In the data rows, the value 128 means zero.
A hidden rule labels the rows of this table. It goes by one to three of the table's principal directions, not those with the most spread.
[159 162 109 167 127 129 162 118 140 126 114 129 158 130  66 175  85 178 122 104 129 119 221 162 137 114 114 120 119  95  74  96 120] 2
[ 96 160 137 149 105 126 129 145 162 120 134 145  93 132 118 158 181 104 116 127  96 138 126 125 133 127 133 100 112 114 179 155 114] 0
[108 149 147 133 115 127 121 142 141 122 125 137 121 122 117 143 162 108 122 124  98 134 133 139 141 112 128 104 133 128 135 140 118] 0
[129 134 133 134 131 124 129 134 121 128 134 131 158 115  99 134 138 115 123 113 115 128 134 147 130 106 104 109 132 144  89 120 126] 2
[142 135 142 130 118 118 121 135 108 121 107 134 137 116 106 129 110 145 125 125 110 130 156 161 146 108 123 112 159 119  93 116 124] 1
[143 134 130 131 115 133 130 113 132 125 122 136  90 136 137 124 119 146 126 149 127 117 124 131 130 140 150 130 123  95 154 130 127] 2
[160 125  92 104 144 130 138 103 104 131 123 111 138 141 123 115  76 169 119 143 133 113 161 160 135 129 131 153 132 111 105  87 122] 2
[165  91 158 148 130 120 144 121 158 149 121 134 167 111 127 108 110 136 161 111 164 106 130 101  84 143 130 133 109 142  49 125 145] 0
[143  97 151 162 114 128 139 121 153 136 115 149 121 118 134 105 116 130 154 110 154 125 129 105 106 136 147 137 128 115  89 146 151] 2
[184  98 105 117 101  63 105 180   6  82 113 110 129 110 165  91  92 136  89 166  59 126  98 238 141 142 118 134 239 163 143 121 158] 0
[126 144 142 142 142 139 148 121 164 144 155 126 162 130 108 149 157 106 142 105 137 109 120 108 110 122 117 107  87 144  89 113 126] 1
[139  87 137 135 125 111 122 143 105 125 121 135 170  93 124  93 130 105 135 110 132 135 106 138 103 117 105 134 152 167  73 145 151] 2
[106 115 106 116 161 142 129 125 125 140 138 115 173 126 126 126 117 117 137 101 157 142 137 104 125 116 110 154 118 158 100 122 131] 2
[117 152 167 109 166 184 120  95 130 143 130 117 179 116 119 134 121 118 164  99 170 116 116 100 145  84 136 130 109 133  61 107 133] 2
[136 104 127 122 108 121 112 120 123 130 122 151  64 132 149  96 116 136 122 160 120 129 101 126 126 147 154 131 134  96 167 142 125] 1
[ 94 164 160 140 137 158 126 122 197 149 155 140 116 140 111 170 174  97 139 114 118 120 132  86 136 117 138  88  75 119 127 133 100] 1
[101 146 118 143 128 112 124 160 105 113 151 128 154 116  90 161 168  95 102 112 102 151 115 142 137 107  72  91 138 166 142 136 123] 0
[ 76 156 121  81 129 105 115 160 120 126 139 126 154 119 121 128 202  77 110 130  83 140  94 153 126 104 105 109 124 171 154 124 103] 1
[133  99 125 130 108  65 102 199  81 104 130 116 133 116 158 126 143 104 101 146  71 145 107 164 128 154 102 109 193 188 163 151 133] 2
[109 141 118 102 145 133  98 151 110 129 137 120 139 124 144 139 127 104 117 134  83 131 130 155 150 115 139 129 142 149 131 129 108] 1
[134 165 118  95 121  97 138 142 110 124 125 121 160 121 106 137 154 133 111 143 100 112 121 176 113 122 111 112 120 141 131  95 109] 1
[142 119 175 112 111  86 114 162 106 128 103 135 174  97 112 107 143 117 135 119  93 124 129 170 128 102 113  92 175 162  51 110 126] 2
[123 127  94 103 159 151 122 107  95 125 136 105 154 131 111 130 102 140 112 128 145 140 141 132 149 108  95 145 129 139 124 113 123] 1
[169 118  97 119 166 144 144 100  65 121 132  93 204 122  97 119  66 158 123 108 159 120 156 165 143  97  86 151 154 149  43  79 151] 2
[123 135 144 136 138 162 132  96 159 148 128 141 105 137 130 137 105 149 157 124 183 122 122  70 122 136 155 137  87  89 135 128 127] 1
[ 60 145 130 106 101  88 112 181 144 124 120 152 118 113 135 126 212  74 116 126  77 157 101 138 115 121 128 113 130 153 185 160 105] 1
[150 106 165 115  74  97 109 134 101 115 106 167  59 110 164  57 153 111 128 168  85 113  52 174 115 134 176 115 168  98 148 143 144] 2
[118 142 103 103 132 120 124 128 106 125 147 123 117 138 123 131 142 122 106 148 114 129 102 142 132 129 113 120 120 132 170 115 115] 0
[147 153 160 165 134 165 158  83 154 137 129 138 155 124  63 149 119 147 148  91 168 113 159 114 137  89 110  98 103  96  44 100 138] 0
[ 99 122 137 152 115 130 109 144 158 136 147 157  68 134 142 143 150 103 128 135 119 143  97  85 124 148 144 108 107 114 187 167 117] 1
[164 113  82 139 162 164 136  86  92 124 123 103 140 146 107 136  28 188 119 119 164 134 203 139 168 116 115 164 149 100  87  98 138] 2
[131 144 153 135  96 115 122 136 146 123 117 143  62 146 147 132 142 136 124 152  91 120 131 140 146 144 167 103 142  90 170 132 118] 1
[150 104 116 151 156 151 154  96 155 148 134 118 161 138 114 128  81 153 151  98 180 119 173  95 117 131 124 153 104 123  59 109 141] 1
[136 122 122 122 167 154 137 109 115 135 131 101 198 122 108 132  96 137 142  96 167 128 157 118 137 102 100 146 128 155  56 103 140] 0
[187  79 113 113 160 172 122  61  98 143 112 111  99 152 165  86   0 207 155 149 208 112 148  95 145 150 168 189 138  76  99  98 149] 1
[115 135 133 134 147 179 128  91 173 146 116 130 108 140 135 144  92 156 154 121 178 131 164  70 136 132 162 158  87  85 134 139 119] 2
[158 140  86 110 141 145 130 102  81 114 116 107 119 142 134 125  65 174 112 149 129 120 160 173 155 125 143 165 149  96 138 100 130] 2
[108 146  83 111 178 177 144  84 156 149 146 102 150 159 105 160  94 154 128 113 173 133 185  90 147 118 114 157  77 115 122  99 106] 0
[140 168 150 133 102 121 122 137  89 104 100 144 140 101  85 133 135 130 113 122  75 125 152 213 161  75 126  95 174 107  83 112 127] 1
[120 110 150 146  91  96 105 172 126 112 122 142  64 132 181 120 150 107 123 150  85 139  98 129 132 162 161 116 168 129 196 171 136] 1
[108 130 106 119 145 120 139 137 139 138 153 123 176 121 102 133 164  94 119 110 119 130 121 131 107 114  92 121 102 169 101 119 119] 2
[173 145  99 115 147 120 141 119  95 134  95 117 196 117  78 141  41 194 125 113 125 115 230 196 144  98 120 145 149 111  24  64 112] 2
[ 86 140 124 138 146 178 131  99 162 129 153 120 109 144 120 150 161 107 127 117 160 145 118  69 143 119 112 128  89 123 172 153 126] 2
[104 149 100 128 136 140 121 133 116 121 135 127 116 133 122 153 124 128 113 128 123 146 136 129 145 123 123 135 124 120 172 137 118] 0
[ 99 143 143 110 132 108 128 158 145 137 126 128 185 107 117 137 174  95 138 106 117 130 122 127 105 114 112 118 114 172 101 127 115] 2
[114 176 124 127  91 107 115 156 123 108 119 148  67 134 129 152 158 124  97 159  53 129 132 183 151 129 156 100 144  93 200 137 102] 1
[138 135 128 114 148 142 150 108 155 146 110 118 194 115 113 123 114 142 152 104 159 111 164 127 103 114 133 157  97 134  55 106 126] 0
[183  82 140 156 128 129 133 116  93 114 138 111 135 121 145 103 100 136 131 135 154 114  94 124 116 147 110 132 156 148 104 137 171] 0
[102 153 136 103 110 117 116 144 136 117 138 131 113 121 125 127 204  86 102 152  74 126  91 154 127 118 117  97 120 144 174 143 107] 0
[177 133 144 159  88  91 128 159  63  79 127 115 107 125 139 126 142 123  95 151  62 115 106 212 152 133 115  92 210 140 146 131 160] 1
[152 125 122 152 118 136 151  99 137 124 137 133 103 142 108 122 124 141 121 130 133 116 134 136 130 129 123 118 122  99 118 117 139] 2
[138 134 128 120 130 157 113 104 153 137 126 126  50 160 183 137  90 162 138 171 145 113 123  88 137 173 191 153 101  75 207 141 115] 2
[127 114 119 120 169 167 135  94 140 150 125 118 183 119 111 124  87 143 154  97 191 130 156  89 120 109 119 162  98 134  61 115 132] 1
[120 134  74  84 186 168 141  86 130 152 130  95 173 148 135 132  67 166 144 118 195 124 165  96 124 128 135 197  82 123 113  90 117] 1
[162 113 112 139 153 141 161  91 129 140 145 110 170 135 102 127  98 154 139 113 186 111 135 105 106 133  96 140  98 135  78  97 145] 1
[128 126 153 116  98 106  93 158  88 107 121 138  75 125 168 106 146 107 115 160  70 130  82 167 153 132 156 107 185 126 174 145 132] 0
[ 83 131 128 135 115 110 120 165 178 144 136 157 108 120 149 139 175  88 137 124 111 139 103  95  90 152 154 130  89 137 176 169 110] 1
[113 173 105  59 164 135 122 129 126 140 123  97 197 128 111 143 132 128 116 129  89 112 179 180 146  93 123 136 114 152  82  78  84] 1
[105 124 147 105 133 125 128 131 155 142 125 129 166 112 121 113 170 100 140 116 132 129 116 112 107 114 115 123 107 158  98 131 119] 2
[171  83 102 167 159 163 159  83 137 142 123 115 155 136 133 117  34 178 161  97 217 121 173  83 109 147 138 191 112 108  64 121 165] 2
[127 151  83 118 149 125 134 137 110 121 137  99 160 139 107 166 111 146 100 129 115 134 174 153 144 126  96 134 127 145 141 108 110] 0
[113  91 103 127 132 130 130 121 129 130 148 127 100 140 161  99 140 108 127 136 153 139  80  89 107 155 127 155 116 140 178 153 144] 2
[160 140 125 107 122 129 132 107  85 109 121 113 131 129 114 108 123 143 107 148 104 111 127 189 151 105 118 119 159 118 109  97 134] 2
[139 120 126 143 121 131 125 128 129 125 125 131  85 145 158 131 100 145 133 140 131 127 133 117 137 153 160 141 138 102 161 138 135] 0
[103 155  98 121 169 178 160  83 178 139 160  89 140 169 127 167 144 137 132 121 190 124 142  58 126 144 111 152  54 128 175 119 120] 0
[103 145 134 121 110  75 137 182 120 119 123 137 202  90  92 130 203  78 116 100  80 137 116 178  98  99  84  99 140 190  90 128 124] 1
[ 98 164 133  56 117 131  87 134 109 119 120 125  73 135 171 115 168 112 105 188  72 123  81 159 153 127 165 124 132 114 223 133  93] 2
[137 110 158 140 127 119 137 133 143 136 139 130 160 116 124 116 154 103 145 110 136 116 103 115 105 126 115 110 123 158  79 127 143] 1
[101 151 114  68 149 170 100 101 107 120 137 101  84 152 181 120 136 124 118 172 129 126  83 116 160 132 158 156 119 115 222 132 115] 0
[111 113 157 156 107 109 144 148 180 139 121 153 143 108 133 118 175  96 155 101 141 130 110  95  79 139 137 127 104 144 110 161 141] 1
[160 112 152 143 123 138 133 106 153 135 123 127 113 132 132 122 112 148 139 139 144 110 136 108 121 145 137 122 116 112 109 131 132] 0
[166 114 107 112 144 151 129  88 128 144 104 123 104 147 149 112  33 195 144 146 162 111 178 124 138 147 178 176 122  72 109 100 122] 2
Which label does each new row get?
[155  96  71 162 177 148 167  95 109 135 143  95 193 144  89 148  42 179 134  82 217 143 195  91 128 130  71 169 121 142  66  96 156]: 0
[131  96 180 176 117 146 157  99 196 149 125 156 141 113 109 102 154 108 173  83 180 121 121  69  92 118 131 119  96 121  48 148 158]: 2
[135 131 146  91 115 117  96 144 123 125 119 122  78 136 192 116 132 129 125 182  94 112  91 135 130 163 176 132 137 121 198 142 112]: 2
[118 126 167 135 102 110 120 148 141 126 120 148 118 112 132 117 169 101 136 126 106 129 100 129 118 124 135 101 138 135 125 146 131]: 2
[152 141 115 163 106 104 145 137  92 100 121 127 129 129  76 152 115 156  97 122 107 140 171 177 154 113  83  96 169 117 120 113 135]: 0
[146  76 125 117 128 138 110 109  96 128 112 136  95 121 174  71  80 142 144 146 163 132  90 110 120 145 159 173 150 112 138 147 154]: 1
[122 123 142 122 121 124 119 134 124 126 131 133 118 121 145 117 147 113 132 137 129 127  88 117 117 135 133 124 127 136 149 142 133]: 1
[153 118  78 107 169 146 150  93  75 116 136  79 194 135 101 122  88 159 110 120 170 130 154 146 141 110  68 160 139 156  93  88 145]: 1
[152 141  91  86 134 126 112 121  75 114 109 105 103 147 153 121  70 175 104 170 101 121 159 184 165 135 153 156 165 101 163  98 114]: 0
[127 130 153 146  80  64 120 189  97 103 110 153 131 100 112 119 174  97 109 122  54 140 117 198 128 112 113  82 191 151 115 139 134]: 1
[ 79 142 119 126 126 126 126 151 151 124 137 132 138 119 127 139 190  81 118 114 104 147 117 122 119 118 117 127 112 155 160 159 118]: 2
[ 87 163 102 112 145 140 126 132 138 131 160 121 127 141 116 163 167 103 110 131 119 136 110 113 132 124 109 116  90 140 182 127 104]: 1
[130 110 127 148 131 136 135 118 136 137 130 140 121 128 136 121 105 135 149 114 168 131 117  93 111 140 140 146 115 116 122 137 144]: 0
[142 121 142 126 140 147 114 112 124 140 134 129 108 136 137 131  92 145 140 139 149 121 119 102 139 135 141 124 122 111 125 121 125]: 2
[ 87 137 117 133 130 138 143 121 141 123 143 129 127 134 112 134 175 103 123 110 150 150 107  98 125 117 101 126 108 137 164 142 135]: 1
[145 102 129 178 101 129 129 122 129 118 121 154  68 131 128 117 102 141 125 128 126 139 139 127 138 139 145 127 152  87 139 155 147]: 2
[105 110 121 145 125 136 138 119 183 146 146 144  81 146 157 130 145 119 144 133 169 133  94  50  91 173 150 145  72 114 194 162 129]: 0
[ 75 167 146  86 126 152  95 137 156 127 134 128  83 133 174 141 191  88 125 161  96 129  79 107 137 133 168 127  97 125 227 164  98]: 0
[149  89 121 122 155 158 130  86 134 154 122 130 132 131 145  99  60 162 162 123 203 121 127  75 109 142 149 174 104 107  93 120 142]: 0
[103 155 134 101 107 105 112 163 113 104 132 119 116 127 147 125 201  80  98 148  45 129 103 186 148 116 128 103 160 156 173 138 116]: 1
[115 129  92  90 151 139 114 123  78 121 122 113 147 124 136 113 101 133 118 131 132 142 127 151 146 109 124 163 149 136 135 116 128]: 1
[165 113 143 132 144 182 128  71 154 141 124 117  85 151 169 114  70 168 156 149 178 100 133  83 135 153 183 162 103  78 129 128 139]: 1
[108 146 176 108 102  80 102 195 118 122 115 141 158  92 146 126 191  77 133 129  63 124  86 167 112 118 138  94 157 175 120 142 119]: 2
[165 117  69 127 176 168 151  74 125 150 111 109 167 141 104 141   2 216 144 113 211 124 220 106 127 133 131 197  96  88  72  89 126]: 0
[114 136 128 110 124 135 109 133 136 126 132 128  93 132 162 126 148 114 121 157 110 125  97 121 127 145 153 135 116 124 189 151 116]: 0
[151  81  99 132 154 121 155 110 105 136 131 114 202 118 101  92  92 136 138  89 172 132 150 132 109 111  85 158 140 162  30  98 157]: 2
[104 153 126 162 124 157 167  97 231 156 130 156 114 134  98 160 155 136 152 107 178 122 153  59  81 144 148 138  27  83 143 150 113]: 1
[123 127 121 131 134 126 133 127 106 117 141 115 139 136 110 132 139 121 114 119 126 138 127 136 148 113  93 113 148 145 123 115 136]: 2
[124 138 169 113 127 119 124 143 140 136 122 130 176 106 122 118 164  97 143 111 103 113 121 147 121 102 129 106 133 158  62 116 124]: 1
[101 149  90 116 168 174 126 102 104 125 134 107 151 141 109 150  93 139 122 103 152 150 169 126 173  92 115 156 130 121 120 111 125]: 2
[115  87 140 132 135 147 116 120 151 140 144 130  94 133 187 103 136 103 152 137 169 130  64  55 102 165 155 155 105 137 174 171 147]: 0
[160  81 157 186 115 137 142 115 148 123 135 131 116 126 133 110 126 120 141 112 150 123 121  99 119 141 120 119 141 133  92 156 167]: 1
[131 133 130 127 126 130 128 127 110 117 145 117 111 140 147 127 144 117 122 140 126 122  88 127 132 138 127 122 135 134 164 128 141]: 0
[119 123 119 148 136 134 131 138 102 113 133 119 154 116 127 136 128 115 129 106 149 146 115 119 127 121 105 142 143 153 132 146 153]: 0
[128 111 151 165  94  85 140 162 136 120 130 153 140 106 100 119 178  94 124 106 100 136 113 145 104 121  98  88 148 154  97 145 143]: 2
[142 145 112 113 111 114 117 129  88 117 108 144 102 125 109 120 100 154 106 148  89 129 149 192 153 109 138 121 160  92 129 106 114]: 1
A new table starts here. A hidden rule labels the rows of this table. It goes by one to three of the table's principal directions, not those with the most spread.
[139  47  53 113  16 167 146 146 113 103 114  33 200 119 159 151 129 129 121   4 143 124 154 194 124 192  95 117 165 165 128 158 147] 0
[106 153 148 133 102 161 123 129 132 123 124 116 146 132 135 136 130 137 124  86 129 106 145 165 139 150  96 131 154 144 133 148 117] 2
[143 145 120 152 118 132 128 136 100 153  74 121 126  94 185 138 142 179  70  95 130 134 156 187 145 115 125 140 130 171 141 120 135] 5
[124 127 164 107 137 170 133 135 145 120 150 109 173 120 146 126 125 163 138  68 171 127 131 165 130 134 127 118 170 143 105 165 103] 5
[116 101 118 126  55 156 138 119 134 127 134  74 176 139 128 157 135 110 139  36 141 112 132 166 129 185  86 124 166 129 139 152 133] 0
[ 80 144 104 183  62  92 130 124 104 135  92  76 116 135 150 122 148 121  88  74 115  92 166 188 128 170 109 154 129 149 157 125 132] 0
[ 89 166 141 157 155  61 122 113 123 125 132 146  78 145 103  96 130  95 133 195  98 106 125  87 120 123 148 152  91  96 139  97 129] 4
[164 156 186 128 209 143 134 108 145 159 108 187 123  89 152 162 132 139 108 185 120 147 102 108 165  82 121 129 124 110 130 119 121] 2
[137 132 133 101 161  94 114 110 140 128 173 182  90 166  55 116 119  80 191 211 110 146  81  24 103 112 147 119  95  70 126  95 146] 5
[119 171 128 167 103  85 126 111  92 147  68 122 109 108 168 127 152 145  86 118  99 116 148 157 142 134 110 162 115 141 158  92 152] 2
[116 143 140 102 156  97 116 120 134 114 167 148 111 136  94  87 107 126 179 162 121 136 106  63 110 121 168 135 104  94 114 104 145] 3
[ 81 127  85 150  75  75 122 138 101 104 130  85 110 166 107 101 144  99 130 102 118  94 151 142  94 164 132 145 118 128 136 118 129] 5
[143 111 113 125 140 105 130 129 124 126 131 141 113 141 112 126 134 108 135 167 126 140 115 101 115 114 136 122 114 116 127 117 129] 0
[142 165 166 134 179 141 116 110 150 167 129 176  95 100 132 126 113 155 129 159 121 152 108 102 153  96 151 126 113 120 129 121 135] 1
[128 143 109 157 104 126 125 133 103 143  86 133 112 121 150 141 130 140  82 138 107 122 157 157 141 124 112 139 114 156 154 111 140] 2
[ 74 141 167 137  84 150 138 111 152 114 149  73 176 138 127 142 137 105 145  35 140  80 134 173 138 192  85 139 177 113 130 166 107] 1
[113 161 169 114 169 108 116 121 137 128 164 151 114 149  97 110 139 126 164 133 143 123 106 101 108 118 147 131 133  98 113 127 113] 5
[107 145 117 149 108  43 126 110  97 135 117 115 102 152 114 115 160 101 134 125 115 114 120 112 101 145 133 156 109  98 147  87 148] 2
[114 134 151 108 157 129 127 142 138  98 155 116 143 129 132  89 126 153 151 115 157 126 127 133 113 120 154 125 146 134  95 150 103] 5
[107 139 135 157  89 181 131 132 140 139 108 102 145 110 162 141 113 153  91  80 131 112 164 194 159 149 101 126 150 171 141 161 118] 1
[107 126 107 140  69 167 125 139 130 120 118  89 143 120 148 119 109 151 113  73 127 116 163 176 141 159 115 126 142 169 133 151 133] 1
[ 92 161 131 137  92 138 112 116 144 116 137 120 113 138 105 110 118 108 156 116  95 106 131 117 136 161 110 135 128 120 135 134 137] 1
[105 144 153 113 141 146 123 139 139 103 153 121 142 125 132  90 105 159 146 118 144 122 139 133 126 127 148 128 139 142 106 145 114] 0
[142 142 124 119 185 105 119 139 120 112 125 178  90 120 122  95 107 138 128 233 106 146 127  75 125  78 165 130  86 127 117  98 134] 2
[170 129 122 134 137 127 134 115 116 148  78 146 124  81 171 144 128 148  99 156 103 154 123 123 159 106 120 135 112 138 141 103 157] 5
[128 137 139 139 127 184 125 137 143 145 122 140 132 123 134 159 119 137 101 118 130 121 145 162 151 125 106 116 142 151 135 155 110] 1
[133 132  99 149  87 121 129 139  94 127  78 108 130 123 164 135 148 144  85 108 118 121 159 176 131 133 103 139 131 166 144 119 136] 0
[152 140 156 118 179 193 118 134 165 142 141 183 112 109 124 131  92 152 128 185 127 154 120 106 156  87 138 102 123 143 117 150 115] 1
[157 109 127 102 163 137 131 131 137 113 140 165 127 131 107 133 113 108 148 202 117 147 107  75 129 100 129 113 113 111 119 119 131] 5
[131 172 147 155 146 130 114 125 122 166 105 167  88 127 134 133 132 152  97 155 122 136 137 138 139 101 129 130 116 145 147 116 127] 2
[136 140 140 121 182  96 124 133 119 125 137 168 100 129 121  97 114 143 131 204 130 146 122  85 117  85 169 130  97 121 120 101 129] 3
[111 113 118 136  49 147 138 125 117 125 113  67 179 143 141 171 161 110 117  18 140  94 144 197 126 188  68 134 175 136 143 152 123] 1
[183 124 135 113 165 181 123 130 141 160 119 190 117 110 128 164 108 146 114 184 123 167 115 104 152  83 124 103 116 139 133 126 135] 1
[108 128 119 134  82 144 121 126 128 145 144 115 134 159  99 158 133 107 133  75 132 108 134 146 118 162 105 125 141 122 146 135 129] 1
[107 140 110 138 133  96 116 143 115 118 135 126  94 145 117  87 127 139 128 144 131 125 141 125 105 118 164 133 109 139 121 121 122] 2
[ 96 167 156 168 120 123 132 116 130 134  98 112 125 106 164 120 133 142  95 113 117 104 150 170 155 140 111 149 136 144 142 134 120] 1
[116 143 112 148 131  93 121 132 109 138 114 127  99 125 134 116 135 134 108 132 118 121 139 135 121 122 149 143 107 131 136 109 134] 3
[ 94 152 134 142 107 101 122 123 115 133 132 108 123 140 124 118 138 132 129  84 131 105 139 147 115 150 132 146 131 123 137 120 131] 1
[125 121 159 119 130 131 143 115 130 133 139 118 167 134 127 164 142 111 132  92 146 112 117 139 128 146 103 133 153 103 133 132 119] 2
[143 130 145 102 149 165 126 132 147 109 137 139 144 105 140 108 105 155 147 142 131 145 122 114 143 114 136 117 136 139 106 142 126] 0
[156 134 121 101 178 135 120 153 118  97 118 162 117 107 143  95 115 162 127 194 119 149 132 105 128  79 156 124 109 149 100 118 126] 0
[163 110 121 107 150 150 125 137 129 142 138 163 124 131 115 144 115 138 130 159 139 156 119 105 124 100 139 109 118 131 126 123 133] 2
[ 87 141 116 151  83  93 123 113 124 127 133 101 112 151 105 118 136  94 141 103 109 101 132 125 118 168 118 145 122 110 146 119 139] 2
[139 135  60 168 116  70 112 135  84 161  87 162  46 139 116 123 127 119  84 203  84 142 147 102 117  99 156 139  57 139 164  69 164] 1
[149 136 156 117 151 194 127 148 141 120 119 150 150 127 144 150 135 151 109 133 147 130 138 166 143 104  96 106 162 162 114 166  90] 5
[200 100  92 121 168 136 130 143 104 156  89 185 104 103 146 162 120 146  83 210 114 174 126 104 139  66 143 114  88 145 138  95 148] 4
[112 171 162 128 137 165 116 132 140 124 124 130 134 106 151 110 120 172 124  97 131 120 143 160 147 126 128 132 147 153 116 149 116] 0
[131 115 109 115 112  74 136 122  99 105 118 102 142 122 141 101 139 130 143 120 124 132 123 111 110 138 140 147 119 116 124  96 155] 2
[134 116 124 112 153 110 128 127 137 110 147 138 117 134 107 107 122 110 156 170 123 137 109  85 118 117 148 123 115 108 113 124 128] 0
[135 124 155  78 174 109 126 134 131  97 174 135 149 144 106  96 137 137 183 128 163 139  98  91  93 113 158 122 143 101  89 129 114] 2
[ 53 143 113 171  57  83 129 125 113 111 131  72 120 169 113 106 138  94 122  88 120  75 163 162 109 185 111 152 130 129 151 128 124] 1
[ 41 190 138 150  97  95 108 123 129  91 147 104  99 142 107  60 105 120 155 122  91  78 156 119 123 168 143 161 111 122 128 120 134] 1
[104 156 132 136 151  73 124 126 106 117 123 135 105 122 129  99 126 129 126 158 107 113 135 106 119 121 156 156  97 110 129  91 140] 5
[124 117 117 117 141 139 122 154 131 109 148 125 123 139 121  99 118 146 134 132 150 133 139 135 110 114 156 115 130 149 106 147 108] 1
[ 97 162 121 130 125  87 115 140 106  86 121 117 108 138 130  66 137 140 139 145 114 111 146 126 108 126 144 147 118 142 113 116 125] 0
[135  66  78 111  70 138 139 131 135 113 143  68 162 125 128 126 123 116 153  58 140 136 122 137 118 169 131 115 143 130 118 148 145] 0
[140 142 121 147 143  67 128 107 107 154  99 136  97  99 153 111 136 143 114 149 110 147 117 107 132 112 158 151  95 116 142  84 161] 2
Which label does each new row get?
[ 81 141 130 123 127  86 117 131 131 102 171 106 113 164  89  85 138 107 171 107 138 103 121 111  91 149 155 137 129 102 110 133 114] -> 0
[189  92 148 106 125 216 145 131 145 156 111 125 190  94 175 186 130 172 104  68 171 163 122 181 158 118  92  96 179 163 123 169 118] -> 5
[147 102  86 125 103 178 115 142 142 150 140 143 109 143  97 155 111 117 128 126 123 143 129 123 129 127 126  98 120 142 136 144 132] -> 1
[117 154 142 114 145 115 115 127 130 116 145 138 116 128 117  94 121 143 155 134 125 129 122 104 119 122 152 135 121 120 114 120 132] -> 3
[194 107 174  95 210 171 142 122 155 145 135 186 151 111 132 175 132 129 131 185 152 166  86  98 146  76 116 100 144 110 113 141 106] -> 5
[194  91 120  94 162 204 128 150 148 131 130 177 139 135 112 182 133 116 125 172 138 159 109 118 136  87  99  83 144 141 114 159 102] -> 1
[137 126 145 122 149 132 132 126 135 133 137 144 132 140 117 144 136 117 132 144 140 130 116 121 125 118 120 121 136 117 126 132 115] -> 3
[131 105  95 129  86 109 134 131 104 123 115 102 143 147 123 153 153 101 121  95 126 115 133 145 111 152 103 133 134 123 140 119 136] -> 3
[104 157 165 142 145 146 125 128 142 139 136 130 127 121 140 117 117 157 117 112 145 120 141 154 139 124 137 130 140 142 125 146 110] -> 0
[109 139 119 121 109 108 118 123 127 113 139 110 123 133 114 105 133 119 157 101 115 117 121 115 117 150 135 138 127 113 121 123 139] -> 3
[164  91 100  82 203  94 115 145 132 124 190 195  81 169  47 112 111  93 181 239 135 167  83  16  80  73 195 101  78  79 104  99 129] -> 1
[ 91 151 175 139 130 137 137 119 143 121 137 103 156 115 150 118 123 142 126  88 143 103 139 160 143 150 120 142 154 129 124 149 110] -> 5
[116 127 103 126 132  79 120 136 110 117 141 127 100 143 110  89 123 129 142 152 125 132 130  99 100 121 169 137  99 121 123 103 140] -> 0
[147 120 159 110 120 191 137 127 149 125 130 125 175 127 139 159 133 135 132  97 151 132 123 156 145 135  82 108 174 141 122 165 108] -> 0
[ 94 116 130 131 108  76 138 119 118 121 154  87 144 156 109 123 149 100 148  79 149 103 122 132  97 164 134 144 138  95 129 122 124] -> 2
[106 111  88 129  86  79 125 129 110 112 138  88 122 160 101 116 156  91 150  88 124 109 124 126  93 162 131 137 127 108 128 119 135] -> 3
[174 142 133 121 200 144 121 147 121 134 102 194  97 103 148 123 117 165  98 223 119 162 130 108 143  56 151 117 100 153 117 114 123] -> 2
[118  95 100 135  47 110 140 122 107 130 123  65 166 162 122 161 170  96 130  28 148 107 131 174 103 186  85 131 163 122 145 136 131] -> 5
[153 110 134 135 149 135 139 125 127 164 124 151 128 128 130 169 127 126 102 148 143 143 122 129 134 108 126 119 123 123 144 122 126] -> 3
[156 127 145 126 158 164 124 126 147 164 133 159 120 118 128 153 124 145 120 131 144 152 113 130 141 103 134 109 133 132 128 142 120] -> 0
[127 110 161  97 124 164 138 114 161 119 170 115 176 132 111 143 116 114 172  90 150 127 104 115 131 154 111 115 162 102 115 154 122] -> 1
[130 141 100 117 180  56 103 135 113 125 157 184  49 164  64  83 124 104 163 231 107 146 104  35  85  86 192 129  66  92 119  80 141] -> 1
[ 96 144 137 150 107 103 132 115 125 122 118 102 132 132 131 131 147 103 124 102 114  96 133 146 131 158 107 148 136 114 139 127 125] -> 1
[148  98  85 121 109 127 129 149 114 104 115 115 125 133 136 104 129 138 124 144 132 146 138 132 114 117 136 115 125 159 117 133 129] -> 5
